In the rows, zero is written as 128.
A state moves one step at a time under one of 6 hidden systems, and each row is a state written as 26 numbers. Each run below is a few steps of one system.
run 1, M:
[[216 105 146 130 110 110 150 119 137 168 118 102 135  54 164 128 145 156
   89 159 113 129 116 121 135 104]
 [143  93 177 159 129  99 106 152 139 152  86 121 152  85 160 157 109 134
  136 204 122 141 108 119 108  75]
 [ 77 151 183 123 130 127 108 159 124 132  85 155 159 128 118 173 127 102
  133 174  94 130 141 115  65  88]
 [ 82 201 188 110 134 123 146 135  98 115  94 139 121 106  91 135 155  98
  102  97 109 115 145 103  85 144]
 [117 148 184 140 140 102 160 129  91 103  95 107  72 104  99  93 126 114
  129  69 186 119 111 110 118 165]
 [121  90 142 145 147 104 115 145 124  81 129 139  63 155 112  90  85 122
  177 100 203 138 125 151 124 133]
 [ 92 106  86  96 164 124 102 128 133  70 170 176 114 186 110 123 104 122
  155 118 149 163 164 158 144 129]
 [133 124  59  50 159 144 148  97 120 114 171 144 146 159 109 129 137 145
  102  91 123 143 168 126 157 156]]
run 2, M:
[[186  79  67  90 133 173 140 110 131 151 162 124 125 165 118 111 106 154
  144  91 175 129 152 145 135 151]
 [178 110  66 110 137 120 103 111 178 141 191 142 120 100 166 126 111 133
  118 148 111 116 160 167 173 120]
 [121  97  77 114 153 119 120 111 143 166 132 106 198 117 165 170 119 156
  108 173  97 129 114  99 183 124]
 [144 131 102 106  90 154 134 145 155 194  86 101 160 131 153 168 141 139
  107 151  94  74 122 111  87  94]
 [119 177 154 166  90  96 120 141 155 137 104 115 116  77 163 132 167 110
   96 154  74  87 102 124 124 104]
 [ 81 139 182 192 106 110 139 141  99 119  69 100 147 133 127 131 149 128
  135 143 123 142  59  89 119 121]
 [116 147 182 167  78 163 131 156 107 107  99 142 103 174  97 108 147 113
  160 116 138 135 115 141  53 113]
 [116 174 177 166 129 125 124 117 102  72 168 168  98 121 100  87 148  97
  139 108 118 175 149 156 127 152]]
run 3, L (8 x 26):
[[ 44 177 106  80 152 127 104 140 142 103 135 162 135 162 108 159 128  94
  127 117  99 104 170 133 118 130]
 [ 96 151 127  97 172  99 160 111 105 123 113  97 100 102 108 117 116 121
  106  65 168  99 128  92 163 187]
 [162  83 111 152 115 123 135 134 133  97 134 122  59 161 124  76 107 139
  161  92 198 125 108 156 132 134]
 [ 85 111 108 169 114 102 106 128 130  55 145 149 133 176 141 118 150 135
  144 166 103 177  90 148 161  97]
 [118 131  91 104 116 140 170  96  99 129 117 102 187 156 125 142 178 162
   82 123  88 154 101  83 155 142]
 [212 140  85  83  97 152 155 108 149 153 162 124 101 110 141 107 160 145
   91  99 112 101 157 152 127 131]
 [169 132 159 172 121  82 104 129 158 129 150 132  99  41 172 110 125 119
  117 168 106 129 124 155 156 112]
 [142  94 172 177 111 142 128 143 116 176  80  97 177 115 144 156 118 143
  146 177 130 142  85  98 104 103]]
run 4, P (8 x 26):
[[ 57 154 153 173 118 146 116 132  98  96 120 146 178 180 110 144 151 117
  149 153  87 175 103 116 122 125]
 [131 178 108  99 114 193 138 116 128 195 139 122 177 136 115 155 141 119
  110 107  89  91 162 111 110 159]
 [195 139 114 108 139 102 142 103 148 143 166 117  84  47 147  99 128 128
   92 103 136 105 153 147 168 155]
 [141  69 162 174 158  81 124 129 106 101 114 112 116 102 143 111  99 147
  151 154 179 174  85 117 165 124]
 [101 106 143 162 112 181  96 152 122 128 129 158 166 195 114 144 105 121
  190 161 132 160 131 144  84 104]
 [ 96 189  88 104 114 144 102 129 166 141 159 157 151 133 139 156 152  99
  108 142  53  92 166 146 126 121]
 [138 135 102 104 145  91 149 116 146 171 101  76 120  71 153 136 127 135
   84 110 134  67 111  97 173 152]
 [172  78 148 161 117 115 136 142 125 121 106 104  67 127 130  87  95 143
  165 105 208 123 100 142 119 126]]
run 5, W:
[[169 102 127 155 121 109  93 131 154  84 183 166  72 118 143  87 113 122
  156 144 145 153 149 191 140 107]
 [113  88 124 130 145 100 110 125 131 101 132 149 180 128 153 160 136 152
  120 202  89 191 116 122 152  84]
 [187  93 104  65 125 177 157 118 117 179 119 121 179 143 121 153 132 168
  108 130 127 141 151 111  94 116]
 [201 147 150  96 108 105 156 125 138 130 128 125  70  57 136 102 156 131
   82 110 128 101 151 144 106 120]
 [114 112 198 177 125  78 130 149 116 117  65 103 115  88 145 129 126 129
  133 161 144 134  75 103 115 101]
 [ 97 124 166 119 125 170 119 164 110 135  91 149 145 182  92 149 110 114
  168 133 150 132 142 126  45 106]
 [ 80 190 130  60 148 114 141 123 117  90 138 160 117 128  95 136 162 103
   92  91 100 121 175 123 111 143]
 [ 93 136 133 133 164  99 160 104  94 127 106  85 133 103 117 122 125 132
  110  86 156 126  94  76 185 185]]
run 6, W:
[[138 122  40  89 111  98 133 116 172 100 154 122  77 144 154 109 146 142
   99 107 122  90 129 154 163 118]
 [146  73  86 161  96  96 144 118 138  98 115  96 105 153 162 103 149 169
  121 143 143 139  60 125 170 106]
 [177  78 118 151  76 162 134 135 122 104 135 140 122 191 128 103 148 159
  153 144 138 172 109 160  94  91]
 [162 145 141 114  92 135 149 113 113  83 149 164 136 130 124 118 193 142
   92 152  67 187 141 145 103  94]
 [162 139 174 139 113 145 173 104  80 148 104 108 178  94 119 134 169 155
   91 138  97 171 104  87 121 137]
 [184 156 206 156 111 174 143 133 103 181 122 126 126  84 105 113 128 114
  135 108 141 127 147 126  79 151]
 [100 188 207 160 139 112 101 147 128 135 123 150 121  64 123 137 123  79
  133 145 105 116 153 133 102 128]
 [ 45 156 154 127 164 134 109 146 120 168  92 120 182 125 116 179  99  99
  141 137 120 103 132  89 121 144]]
run 7, N, 8 rows:
[[111 156 166 146 142 122  67 154 162 135 155 174 121  94 136 140  96  82
  158 166 107 115 175 165 103 107]
 [ 69 156 139 104 181  92 120 132 131 159  95 110 162  81 133 176 103 109
  108 136 118  92 131  81 152 145]
 [128 143 106 105 146 147 135 129 134 161 130 103  91 129 110 111  92 110
  144  56 187  64 150 124 132 183]
 [ 96 136 101 156 141  76  96 128 160  65 169 145  61 126 142  93 113 105
  146 113 148 117 126 166 175 135]
 [ 49 101  94 143 153 102 124 121 112  96 112 106 164 179 129 145 118 143
  145 135 139 150  80  95 181 138]
 [121 128  58  99 105 192 138 120 125 135 154 135 148 218 102 127 141 140
  140  91 126 124 142 137 119 146]
 [153 156  82 134  89 122 137 101 147  96 176 139 118 122 153 103 188 138
   85 131  64 141 122 154 165 123]
 [159 102 136 190  95 138 155 109 106 154 108  81 167 122 152 122 150 163
  120 147 118 156  62  98 156 133]]
run 8, B, 8 rows:
[[197 114 182 104 114 104 167 138 113 132  84 113  91  74 128 114 148 147
   94 129 151 130 122 120  82 101]
 [128 102 218 155 148  94 135 147  96 116  74 119 112  90 117 126 109 123
  144 140 173 152 105 105  99 117]
 [102 133 199 112 155 140 117 157  99 117 101 166 128 137  86 142 103 106
  160 128 156 150 162 126  57 115]
 [105 164 166  66 181 102 123 132 118  96 138 172 105  89  98 137 119  96
  114 112 133 133 194 133 105 136]
 [100 140 139  84 206 104 130 112 112 144 133 120 142  79 106 146  88 112
  116 101 160 118 162  99 163 179]
 [139  85  97  93 184 148 114 123 126 152 152 130 135 139 113 133  65 131
  161 104 186 124 167 133 151 164]
 [115  74  61  77 171  93 101 132 161  93 154 150 111 156 141 135  91 139
  140 140 161 129 153 150 158 108]
 [ 87  97  53  59 150 101 131 130 151 125  99 113 150 163 147 170 125 152
  105 144 124 101 123 103 149 104]]
run 9, B:
[[154 116 115 105  76 177 159 133 116 156  88 115 168 179 124 148 167 160
  116 141 103 130 111 111  72  94]
 [204 127 159 122  87 104 160 126 127 105 121 130  83  83 142  96 175 150
   88 136 115 142 120 145 101  94]
 [112 127 207 187 130  96 138 135  98 125  78 104 141  84 134 131 133 129
  129 155 133 155  77  93 125 120]
 [137 140 202 145 115 182 120 153 100 149 114 156 149 140  93 135 115 111
  167 133 137 150 154 135  50 122]
 [125 173 179 112 152  98 105 133 134  89 159 179  84  73 116 114 132  90
  119 129 112 136 183 162 109 126]
 [ 66 170 158 136 186 112 114 121 113 152 123 118 159  82 117 154  99  96
  129 117 129 113 138  93 161 180]
 [149 125 107 114 154 186 111 122 132 178 169 136 136 144 103 127  76 116
  165  91 167 108 182 142 126 174]
 [115 109  70 112 160  85  93 121 168  86 182 151  84 130 147 111 101 119
  141 126 144 119 151 167 182 129]]
run 10, L (8 x 26):
[[174 144  84 109  99 159  99 136 182 167 174 152 120 117 156 131 127 118
  123 143  93  87 175 176 115 108]
 [101 153 157 160 151  77  99 137 154 157 116 113 136  43 163 151 111 103
  117 167 104  95 116 114 161 129]
 [131 101 149 149 109 159 138 153 125 192  61  83 138 142 127 143  99 135
  154 124 173  83  95 100  85 125]
 [ 82 167 128 127  99 150  94 164 155 109 127 165  99 177 115 131 127  88
  157 124 114  92 157 164  72 101]
 [ 45 193 164 139 160  99 136 122  99  99 110 122 129 108 106 130 141  96
  119  98 119 123 119  94 149 171]
 [153 117 132 140 117 168 164 117  92 137 124  99 101 162  96  89 119 139
  151  60 192 127 114 119 121 180]
 [123 126 103 165 113 136  96 122 146  72 195 172  99 170 129  92 129 117
  164 128 123 163 140 184 151 129]
 [ 91 126 109 158 153 114 130  93 106 116 145 114 189 128 139 142 143 145
  113 148  97 175  94  94 204 158]]
run 11, P:
[[ 69 139 162 171 156 145 102 137 105 105 140 152 126 163  91 117  91  93
  185 107 165 147 133 134 133 166]
 [ 71 171  89 127 150 166 106 111 127 129 182 148 161 171 106 137 116 102
  148 100 105 127 162 134 161 176]
 [132 130  48 100 154 138 133  94 144 154 174 106 146 126 138 127 118 139
  111  93 129 103 141 122 201 180]
 [179  61  69 135 132 120 132 110 142 127 156 102 105 140 151 100 105 164
  141 123 173 135 105 142 187 141]
 [144  68  90 173  91 132 112 131 141  96 142 133 134 185 153 113 136 157
  157 170 124 170  86 155 143  88]
 [123 131  97 147  73 158 122 134 147 141 117 127 176 172 153 153 169 142
  120 173  62 133 101 132 112  81]
 [175 154 117 120  74 139 146 131 154 179 104  97 130  94 159 138 168 136
   85 138  85  78 117 122 104 103]
 [184 136 185 158  98  95 149 138 131 136  92 100  79  56 150 100 147 131
  103 133 139 108  98 126 111 112]]
run 12, N (8 x 26):
[[ 76 166  82 122 125 130  99 149 175 168 125 112 120 136 142 150 104  93
  137 109 123  39 136 131 134 140]
 [ 72 172  87 149 113 101 123 133 159 124 119  95  85 135 145 112 135 104
  124  88 130  51 101 127 166 154]
 [ 64 150 109 190 105 123 127 127 126 101 120 103 100 176 124 101 135 112
  155  86 145 102  72 124 161 162]
 [ 63 160 108 179 101 161 116 124 118  92 150 139 140 206 111 112 147 111
  159 110 108 144 103 135 141 151]
 [ 90 181 107 155 106 168 129 101 112 122 164 138 181 162 118 132 174 124
  117 121  61 154 119 121 158 157]
 [156 165 118 171 101 185 142  91 115 172 170 113 175 120 130 120 161 130
  115 116  82 144 120 121 162 175]
 [176 141 140 207  93 173 109 114 141 181 175 120 159  95 151 114 127 121
  149 145 101 133 119 147 153 148]
 [129 134 145 196 114 152  82 141 159 190 138 121 172  98 162 152 103 108
  156 180  98 110 120 134 133 119]]

Name the system that made each run.
run 13:
[[ 84 118 106 104 102 112 120 156 142  72  99 154 111 197 126 141 150 132
  130 151 109 131 118 143  79  64]
 [111 168 126  91 110 108 163 112 102  59 132 152 119 144 110 117 200 135
   79 116  79 168 129 125 123 117]]
	M
run 14:
[[ 99 148 122 137  97 103 127 158 163 158  67  85 104 116 157 142 130 116
  118 128 124  42  93 112 109 106]
 [ 96 169 157 157  80 122 137 159 137 127  70 105  81 141 123 117 147 106
  130 107 131  66  94 124  76 112]]
	L
run 15, 2 rows:
[[ 98 162 166 181  84 160 118 165 137 153  89 117 104 156 118 125 122  95
  164 109 138  76 107 133  69 122]
 [ 38 197 135 143 110 131 110 144 132  94 124 150 121 169 109 131 156  87
  134 113  91 106 129 135 107 131]]
	W
run 16:
[[139 112 119 208  99 119 113 111 131  84 167 133 128 138 153  96 149 141
  142 159 106 178  85 153 178 119]
 [ 95 149 129 180  90 167 111 130 125 136 130 135 195 164 136 153 161 127
  134 174  62 156 103 123 124 105]]
	B
run 17:
[[125 153 170 115 160 140 108 138 136 202 118 127 179  62 133 175 100 103
  121 160 106 104 165 105 111 134]
 [112 158 133  96 148 124 115 151 158 193  98 110 122  81 135 163  92  98
  121 119 137  44 158 118 108 133]]
	W
run 18, 2 rows:
[[116 114 102 132 178  65 112 109 148 133 144 107 136  63 164 137 103 131
  106 152 126 121 117 114 211 145]
 [157  54  96 133 139 143 105 144 153 182 121 105 138 142 147 143  65 148
  169 148 182 107 122 134 129 115]]
	W
run 19, 2 rows:
[[141  66 128 129 152 115 162 104  81  98 114 109 145 153 114 115 127 173
  132 119 172 193  88  98 160 141]
 [150  69 132 100 134 145 136 127 100  97 131 159 164 175 113 137 133 166
  138 166 132 208 136 129 101  88]]
	B
run 20:
[[141 114 122 173 129  93  99 137 159  99 154 131  51 109 148  84  93 110
  158 115 174 106 122 173 155 133]
 [ 69  87  85 139 163 121  98 124 131  92 153 141 159 189 127 141 100 133
  166 150 138 169 117 131 174 130]]
	M
run 21, 2 rows:
[[106 123 127 149 116 166 107 151 144 206  87  96 179 137 143 170  99 123
  148 153 126  80 112 103 101 119]
 [114 177  97  97  94 150 116 152 173 153 125 134  95 145 130 131 133  99
  123 101 112  44 160 156  81 116]]
	W
run 22, 2 rows:
[[ 84 113  75  41 163  99 153 125 122  90 104 123 115 171 108 141 130 143
  108  92 154 115 137 104 131 131]
 [140 108  90  72 138  71 153 122 135  63 126 128  55 131 129  96 142 144
   96  89 162 119 130 139 142 123]]
	L
run 23, 2 rows:
[[118 134  63  75 170  89 121 107 160 104 173 133  96 111 139 120 110 121
  107 104 134 101 163 143 189 154]
 [101  91  56 116 155 124 133 111 135 152 126  87 161 157 142 144 103 150
  131 116 153 106  96  96 189 158]]
	B
run 24:
[[119 128  92 155 117 185  86 143 165 167 165 137 127 173 128 126  84 102
  184 113 145  88 150 163 121 145]
 [ 41 161 100 159 155 107  85 130 155 126 147 126 140 136 140 148 102  90
  147 129 112  96 123 126 182 158]]
	L
run 25 (2 x 26):
[[106 175  98 164  99 159 122 100 134 142 168 128 185 136 144 139 168 123
  111 139  51 137 113 122 170 152]
 [157 155 116 188  87 186 136 109 129 196 150  93 171 120 138 125 144 131
  129 124  97 113 105 117 152 164]]
	N
run 26, 2 rows:
[[129 106  58 142 147  97 121 108 160 130 159  95 111 116 159 111 108 138
  125 113 148  99 101 132 214 159]
 [139  63  81 179 106 135 125 130 139 127 126  97 119 181 150 107 105 157
  167 133 172 133  71 137 159 123]]
	P
run 27 (2 x 26):
[[155 113  74 118 146 140 106 114 166 188 164 118 173  93 167 157 106 136
  117 162  97 106 147 132 177 134]
 [164  91  78 146 106 137  97 138 185 187 138 100 129 119 178 140  94 136
  141 157 134  78 116 145 149 110]]
	B
run 28 (2 x 26):
[[ 49 174 128  95 143 105  96 163 156 121 102 150 123 133 128 168 118  90
  128 140 104  79 158 126  93 102]
 [ 56 185 124 100 134  98 155 124 110 100  90 107 110 133 107 131 161 112
   93  80 119  93 111  89 135 156]]
	M
run 29 (2 x 26):
[[132 133 148 145 184 121 124  92  99 131 176 134 176  77 125 130 114 127
  122 138 120 187 142 111 195 175]
 [160  77 114 129 172 165 102 119 127 180 163 135 178 125 126 148  69 139
  164 154 156 155 158 132 147 148]]
	P
